name the system of each run:
trace 1, nuro (9 x 48):
[[ 13  -9 -12  -6   9  11 -13  19   9 -11  20   8  -8 -21   8  -9 -24  -8
  -15 -13  -3   9  16 -11 -13  15 -15 -26 -10  -5  -7 -11   4  29  -4  -9
   -2   6  -1  -1  -8  -2   5   8  -7  13 -17  -6]
 [  9  -6 -19  12  23  12 -12   9   1   1  15  11  -7 -11   4  -6 -14 -16
   -2  -4   1  19   5 -14   9  12 -12   1   1  12  -7 -13  -7  34  -6   5
    0  17 -10   2  -2   7  -8  18  -5   7  -7   4]
 [  0  -2 -18  19  18  -3   0   7   0  11   5   4   0  10   6  -1   3  -6
   10  10   3  20  -8  -5  25   3   0  20   9  20   0  -5 -12  19   0  11
    2  11 -16   2   5  11 -23  17   0  -1  10  11]
 [ -3  -6 -13  11  -2 -16  20   3   3  14  -8   4   1  26   3   6  11  15
   14  21   3   2  -9   4  18  -4  10  18   8  11   8   4  -4 -10   1  10
    3   3 -14   3   0   0 -12   2  10  -6  12   3]
 [ -6 -10  -3  -5 -16 -19  18  -3   4   8 -12   1   3  21   5  11   6  19
    4  14   1 -21  -5   6   4 -11  10   5   1  -6   3  -1  14 -29   3   3
    6  -7   2   6   1  -4   6 -11  17  -5  -1  -6]
 [  5  -7   6 -17 -17 -14  -1 -11  -1  -5  -5   2  -2   6   1  15  -4   6
  -11  -4  -3 -26   2   5 -10 -16   4 -13  -7 -17  -9 -12  23 -20  -1   2
    4  -8  14   3   0  -5  18 -13  17  -3 -11 -11]
 [  5   3  10 -15   2   5 -23 -16  -8 -10   1   2  -3  -8  -4   7  -3 -14
  -18 -16  -1 -10   4  -2 -16 -10  -4 -11  -9 -15 -18  -8   7   3   1  -2
    3   1  16   1   4   3  16  -6   2   0 -13  -4]
 [ -6  10   7  -7  20  18 -25 -10 -13  -4   5  -2  -1 -16  -7  -3   7 -22
   -6 -14  -3  11   4  -7 -13   0  -3   4   0  -1 -11   1 -14  18   4  -5
    1   7   9  -4   5   7  -2   8  -8   0  -4  10]
 [-10  18   0   4  18  13  -4   1 -14   6   2  -8   0  -7  -6 -10  17  -8
    9  -1  -3  20  -2  -7  -1   9   2  19   8  12   8  19 -19  15   9  -5
    0   5  -2  -7   2   1 -18  11 -13   0  12  14]]
trace 2, pez (9 x 48):
[[ -3  10   6 -11  25  20 -23   8 -14   0  22   3  -7 -31  -2 -26   0 -20
  -15 -30   1  26  25 -26 -25  28 -11   7  -3  11  -4   9 -17  28  12 -17
    4  -4   3 -16  -1  -9 -11  23 -14  15 -11  19]
 [ -8   3  23 -22   7   0 -32  -9 -28   2   5  13 -14   0  -5 -15   8 -17
  -26 -32   9  -3  19 -15 -28   2  -4  32  -4   6 -17  -1 -15  -7  16  -7
   13 -18  17 -12  20  -4   0  19  22   8 -23  14]
 [ -3  -5  18 -19 -21 -16 -12 -15 -18   0 -17  13 -10  28   2   5   9   9
  -16 -13  11 -28   8   2 -19 -19   4  20  -3  -9  -6  -1   1 -39  11   1
   16 -27  18  -7  20  -6  13  -1  39   7 -19  -2]
 [ -3 -13  -1  -7 -30 -11  14   1   9  -5 -21   0  -1  29   7  13   5  34
   10  15   0 -24  -7  26  -2 -25   6  -6   4 -11   7   1  12 -42  -5   6
   10 -21   8   3   3  -4  11 -16  28  -1  -1 -19]
 [  4 -10 -15  18 -15  16  22  22  25 -13 -15  -8  -2  11  12  10  -6  29
   32  26  -8   5 -18  26  15 -11   1 -29  14  -2  16   7   5  -8 -18   5
    2   0  -8   5 -11   5   4 -18  -4   4  13 -21]
 [  0   1 -18  25  19  33  -1  18  18 -11   4 -13   2 -13   4   0  -7   0
   27  15 -10  32 -11  13  16   1  -5 -18  14   7   9   6 -12  30 -16   3
   -8  20 -16   4 -12  14 -10   0 -26   3  23  -4]
 [ -2  16  -5  12  36  22 -21  -9 -11   3  11  -7   1 -20  -8  -6   9 -30
    4  -4  -5  24  -7 -15   9   6  -2   9   8  14 -10   6 -23  42  -1   0
   -7  25  -6   0   0  16 -19  15 -25  -7   9  17]
 [ -7  10   7 -12  25 -11 -21 -29 -30  13   7  -1  10  -8 -14  -4  20 -32
  -19 -12   4  -3   6 -23  -3   2   4  31  -4   1 -23  -4  -9  13  19  -3
    3  13   5  -2  12   4 -10  15  -3 -12  -2  24]
 [ -4   4  11 -21  -8 -41  10 -26 -22  19   0   8   9  13  -9   2  23  -6
  -18  -9   5 -30   7 -21  -5   0  13  27 -12  -9 -11  -3  16 -23  20  -3
    4  -4  10   0   9 -12  -2   1  17 -12 -13  14]]
trace 3, zozi (9 x 48):
[[ -1  -2   3   6  -9  25  -3  14  10 -14 -15  -8 -10   3   8   1   0  16
   23   6  -2  10  -9  24  -7 -11  -2 -14  12  -2  13  14 -11  -7 -10  -1
    9 -13   6  -3  -2   4   5  -9   0   7   6 -13]
 [ -8   3  -2   5 -12   6  18   7   9  -2 -18 -11   3  12   0   5  11  22
   22  18  -6   2  -9  19   3  -3   8  -3  12  -3  16  17   1 -18  -3  -4
    0  -7  -3  -1  -9  -5   0 -15  -2   0  13  -6]
 [ -9   3  -2  -4  -9 -15  27   1   2  10 -11 -10   9   9  -4   5  18  19
    8  16  -4  -5  -4  -2  -1   4  12   5   3  -3  13  15  10 -20   6  -5
    0  -6  -6   1  -7 -15  -3 -12  -2  -6  12   3]
 [ -6   6   2 -10  -2 -21  20  -9  -9  17   1  -6  10   4  -6  -3  19   5
   -5   3   0  -5   5 -14  -2  12   9  17  -3  -1   3   9  11 -11  15  -6
    1  -2  -8  -3   0 -13 -10  -1  -1  -6   2   9]
 [-10   7   0  -8  12 -12  -2 -10 -16  15   3   1   6   1  -6  -3  13 -10
  -11  -7   3   1   6 -17  -6   3   5  24  -1   4  -4   2  -1  -3  14  -3
    5   2   0  -2   4  -6 -10   6   6  -3  -2  14]
 [ -2   3  -1  -1  16   1 -17 -13 -16   3   3   1   0  -1  -7   0   7 -16
   -7  -7   3   3   1 -10   0  -4   3  14   1   2 -14  -8  -9   9   6   3
    5   9   1   0   6   7  -6  11   2  -2   1  11]
 [  1   2  -3   6  16  11 -19  -7  -3  -1   2  -2  -4  -3  -4   5   2 -16
    0   0  -2   5  -7  -2   7 -11  -1   1   5   4 -14  -5  -9  17  -3   6
   -1  14   0   6   6  13  -3   6  -4  -3   2   3]
 [  5  -1 -10   6   5   9  -5   2   5  -5   2  -4   0  -8  -1   7  -7  -9
    6   6  -5   4  -8   4  10  -7  -2 -15   3  -4  -6  -7   3  16  -8   4
   -6  15  -4   7  -4  10   0  -1 -11  -3   3  -3]
 [  7  -3 -12   5   0   2   8  10  14  -2   6   0   2  -9   4   3 -10   1
    4  11  -7   3  -2   0   4   3  -3 -20  -1  -5   2   0  10   9  -8  -1
   -5   9  -5   7  -9  -2   2  -2 -13  -1  -1  -8]]
trace 4, Kas (9 x 48):
[[ -3  16 -22  16  38  10  15   8   3  18  23 -16  15 -33  -7 -13   7 -19
   11  10 -13  38  -2 -27  17  40   2   3   4  14   5  17  -5  48   7 -10
  -18  33 -29   3 -19  -6 -30  12 -49  -7  18  22]
 [-12  15 -22  14  15 -26  44   0  -1  33   7 -18  25  -1 -12   1  25  -1
   18  28 -10  12  -9 -27  29  28  18  21  -1  10  15  14  10   9  10  -2
  -17  27 -30   5 -15 -10 -29  -3 -30 -19  27  21]
 [ -9   0 -11  -6 -14 -48  50  -2   3  30  -5  -5  19  22  -4   3  19  22
    2  21  -1 -18  -1 -13  15  14  19  20  -5  -3  14   8  27 -26  15  -3
   -4  -3 -16   5 -11 -23  -7 -12   5 -12   7   7]
 [  4 -20  -3 -12 -31 -41  29   3   6  12  -3  18  -1  26   7   6  -9  25
  -12  -1   5 -30  10  -6  -4  -3   6   0  -8 -11   9 -13  32 -31   5   3
    7 -19   3   2   1 -22  15 -10  31   3 -24  -9]
 [ 19 -27  -2 -15 -18 -16 -11   5   4 -12   9  28 -13  10  15   5 -29   5
  -23 -17   6 -25  17  -5  -9 -13 -15 -16 -14  -9 -14 -36  20  -5  -7  10
   10 -14  14   1   6   0  21   2  32  13 -38 -14]
 [ 14 -12  -5  -3   7   8 -39 -11  -5 -14   8  19 -13  -4   4   8 -27 -25
  -25 -18   1 -11   5  -1   1 -17 -12 -13  -7  -5 -29 -37   1  22 -10  16
    5  12  10   8  13  23  16  12  16   8 -24  -7]
 [ -1   9  -1   6  25  18 -34 -24 -12  -8  -2  -4  -1 -11 -12  10   4 -37
    0  -1  -6   0 -15   4  13 -19   0   4   5  -2 -26 -14 -11  25  -4  10
   -5  29   8  11  14  25  -3   9  -9 -12   7   8]
 [-17  22  10   3  15  12  -4 -26 -16  -1 -16 -26  13  -6 -21  10  38 -17
   19  16  -9   4 -22   6   7 -13  18  13  10  -3  -8  16 -13  -1   4  -3
   -7  19   8   7   6  17 -10  -4 -23 -21  27  11]
 [-18  19  14  -6 -11   9  21  -5  -6   0 -19 -31  13   3 -10   5  37  13
   24  12  -7  -3 -12  14  -9  -1  17   7  10 -10  14  33  -2 -33   6 -17
   -1 -11   7  -3  -6 -12  -5 -23 -13 -13  21   3]]
trace 5, Mup (9 x 48):
[[  3 -10  -4  -3 -16 -16   9 -12   5   3 -11   1   3  19   1  19   1   9
    2  13   1 -22 -10  12  13 -22  11  -5   1 -10  -7 -15  16 -18  -5  10
    3   6   5  10   4   8   6 -12  12 -11   0  -9]
 [ 13 -20  -8  -3 -14 -11   2   2   9  -7   0  14  -3  13   8  16 -18   7
   -5   3  -2 -21  -2   5   5 -14  -2 -21  -6 -12  -9 -20  20  -7 -10  11
    6   2   1   8  -1   5  16  -7  14   1 -15 -13]
 [ 13 -16  -7  -9  -9  -4  -2  12  11  -9   6  14  -4   0   9   3 -23   7
  -13  -8  -2  -8   8  -1  -8   3  -8 -22  -7  -8  -2 -11  14   2  -7   3
    4  -6   2  -1  -6  -9  12  -2  12  11 -20 -13]
 [  4  -3  -1 -12  -1   8  -1  11   5  -5   6   1  -7 -12   3  -7  -8   2
   -6 -14  -4   4  13  -5 -21  11  -8 -17  -4  -4   2   6   4   5   2 -10
    4 -10   4  -4  -9 -14   7  -3  -1  11 -13  -5]
 [ -5   7   3  -8   4  15   0   8  -3  -4   2 -11   0 -17  -2  -6   6   1
    5  -8  -7  12   4  -2 -19  11   0  -8   5  -1   8  17  -5   2   3 -13
    2  -4   2  -4  -4  -9   0  -5 -12   4   2   1]
 [ -9  11   1   6  10  17   1   0   1   0  -7 -14   3 -10  -7   0  10  -1
   16   6  -8  15 -11   4  -1   3   5  -1   9   0   6  15  -9   6   1  -5
   -3  10  -2  -1  -4   2  -7  -7 -20  -4  13   2]
 [ -3   6 -10  11  12   8   2   0   2   1  -2  -8   3   1   0   5   5  -2
   13  16  -5  10 -14   6  16  -5   3   1   8   5  -3   3  -7  12  -4   5
   -3  18  -7   7  -1  10 -14  -1 -12  -7  13   4]
 [  2  -5 -14  12   9  -5   0   3   3   5  -1   6   2  10   4   4  -4  -1
    6  11  -1   3  -8   1  17  -4   1   8   6   9  -4 -11  -1   9  -1  11
    1   9  -9   5   0  10  -9   7   5  -3   4  -1]
 [  2  -8  -9  -1   1 -11  -1   3  -2   9   0  11  -5  13   6  -2  -4   1
   -6  -1   4   2   5  -6   4   0  -4  11  -1   7  -4  -9  -1   0   2   7
    7  -3  -4  -1   4   0  -6   9  15   6  -5   0]]

runs to name:
trace 6 (6 x 48):
[[ -5   1   5 -15   3  -5  -3  10  -8   8   9   8  -2  -4   3 -17   1   2
  -17 -20   6   8  20 -19 -21  19  -7  14  -4   5   3   9  -4  -3  16 -11
    8 -18   2 -14   0 -18  -5  12   6  13 -14   6]
 [  3  -2  -5 -13  10  -7  -5   1  -6   6  20   4   4 -15  -1  -6  -5 -10
  -21 -17   0   3  17 -23 -13  20  -5  -3 -10  -4  -8  -8  12  16   6  -9
   -1   4   1  -3  -5 -12   0  11  -2   5 -14   4]
 [  6   0 -13  -4  12  -9   0  -8   0   8  17   3  10 -18  -6   2  -6 -16
  -14  -3  -6  -4   5 -23   6  10   1 -10 -12  -7 -15 -10  18  22   4  -2
   -9  21  -7   7  -8  -3  -3   1 -12  -6  -5  10]
 [  4   5 -13   3   8 -14   6 -14   1   9   6  -7  12  -4 -10  14   5  -9
   -2   9  -6 -11  -7 -13  16   1  12  -6  -3  -9  -9  -8  15  11   4   6
  -10  27  -5  14  -6   3  -3  -6 -13 -15   4   6]
 [ -2   1  -2   2  -4 -14  12 -12   3   8  -9  -6   9   9  -6  14   9   4
    5  16  -8 -15 -13   2  13 -13  12  -2  -1  -8  -5  -4  18  -9   0   3
   -4  14  -3  12  -5   0   2 -13  -1 -14   9   1]
 [ -2  -7   2  -4 -13  -9   8  -3   5  -1 -13  -1   0  15  -1  12   3  14
    6  11  -2 -17  -7   7   2 -14   9  -4   7  -9  -1  -1  12 -19   1   3
    6   0   3   6   0   1   8 -13   9  -8   2  -8]]
 : Kas
trace 7 (6 x 48):
[[  3   0 -15  -7  -6 -24  38   7  13  19  11  -7  14  -7   0   4   4  13
   -1  11  -6  -7   8 -19   3  24   8 -13 -10 -13  10   7  32  -2   7 -12
   -9   9 -17   5 -18 -27  -3 -13 -13  -8   1  -1]
 [  7  -4 -16  -1   0   0  18  27  18   5  14   5   0 -15  11 -12 -19  10
   -1  -1  -2  13  14 -15  -8  30  -7 -21  -6  -3  12   6  14  14   0 -12
   -4   0 -17  -3 -18 -17   0  -1  -9  13 -11  -8]
 [ 11  -7  -5  -4  10  20 -15  18   3  -8  14  11 -12 -17  11 -13 -22  -5
  -10 -17   0  20  21  -8 -17  17 -18 -14  -1   2  -2   0  -7  22  -4  -9
    3  -4  -2  -8  -6  -4   3  14  -3  20 -16  -3]
 [  2  -1   8 -13  10  16 -37  -4 -12 -11   5   9 -15  -6   3  -5 -10 -16
  -16 -23   5   4  13  -4 -20  -8 -12   1   1  -1 -16  -9 -16  11   3   2
   10  -9  12  -4  12  10   9  14  13  12 -12   4]
 [ -5   3  18 -17  -1   1 -26 -20 -19  -6  -6   4 -10   6  -6   6  12 -10
  -15 -14   3 -14   2   9 -15 -23   1   9   0 -10 -15  -6  -8 -15   5  -1
   12 -12  23  -1  16   6  12   2  19  -5  -7   0]
 [ -9   2   9 -13 -14  -6   0 -16  -8   1 -17  -7   4  18  -9  15  18  12
    2   4  -1 -19  -9  14  -5 -21  14   3   2 -14  -5   0   8 -32   5   1
    9  -9  13   4   6  -1  10 -15  15  -8   2  -5]]
 : pez
trace 8 (6 x 48):
[[  6  -2 -14  -4   1 -34  14 -19   0  17   6   4  12   3  -8  13   1  -8
  -13   8  -2 -20  -6 -15  22  -4  11  -2  -8 -11 -12 -22  27   6   2   9
   -7  23  -9  16  -1  -1   2  -5   0 -16  -3   6]
 [  3  -4  -4  -2  -6 -23   9 -20   1   9  -7  -2   8  13  -6  19   5   1
   -5  10  -2 -26 -11   1  17 -19  12   0  -3 -14 -14 -17  22 -13   2   9
   -3  13   2  14   2   2   7 -13   7 -15  -2  -2]
 [  1  -8   7  -8 -14  -9  -4 -12  -1  -7 -11   1   0  19  -4  16   4   7
   -2   3  -3 -24  -9  14  -2 -25   5  -4  -3 -13 -11 -11  13 -21  -4   8
    5  -3  12  10   3   5  16 -12  15  -6  -6 -11]
 [  2 -10   9  -8 -12  12 -16  -3   1 -17 -12   4  -9  12   3  10  -2   8
    1  -2  -3 -11  -6  17  -8 -20  -2 -13   3 -12  -7  -5   2 -16  -4   6
    7 -11  13   3   6   8  16  -8  15   4  -6 -14]
 [  3  -5   4  -3  -1  23 -22   4   1 -15  -7   2 -12   0   6   4  -5  -2
    3  -4  -2   6  -3  12 -10 -14  -8 -11   5  -5  -5  -2 -11   1  -8   3
    8  -4  10   0   6  11   8   3   5   8  -2 -10]
 [ -3   3   0   6  10  27 -19   5  -3 -10  -2  -4  -8  -7   1  -1   0  -7
    9  -2  -2  17  -2   5  -2  -5  -7  -3   8   4  -2   8 -17  10  -5   2
    1   3   4  -3   3  11  -1   3  -8   4   6  -1]]
 : Kas
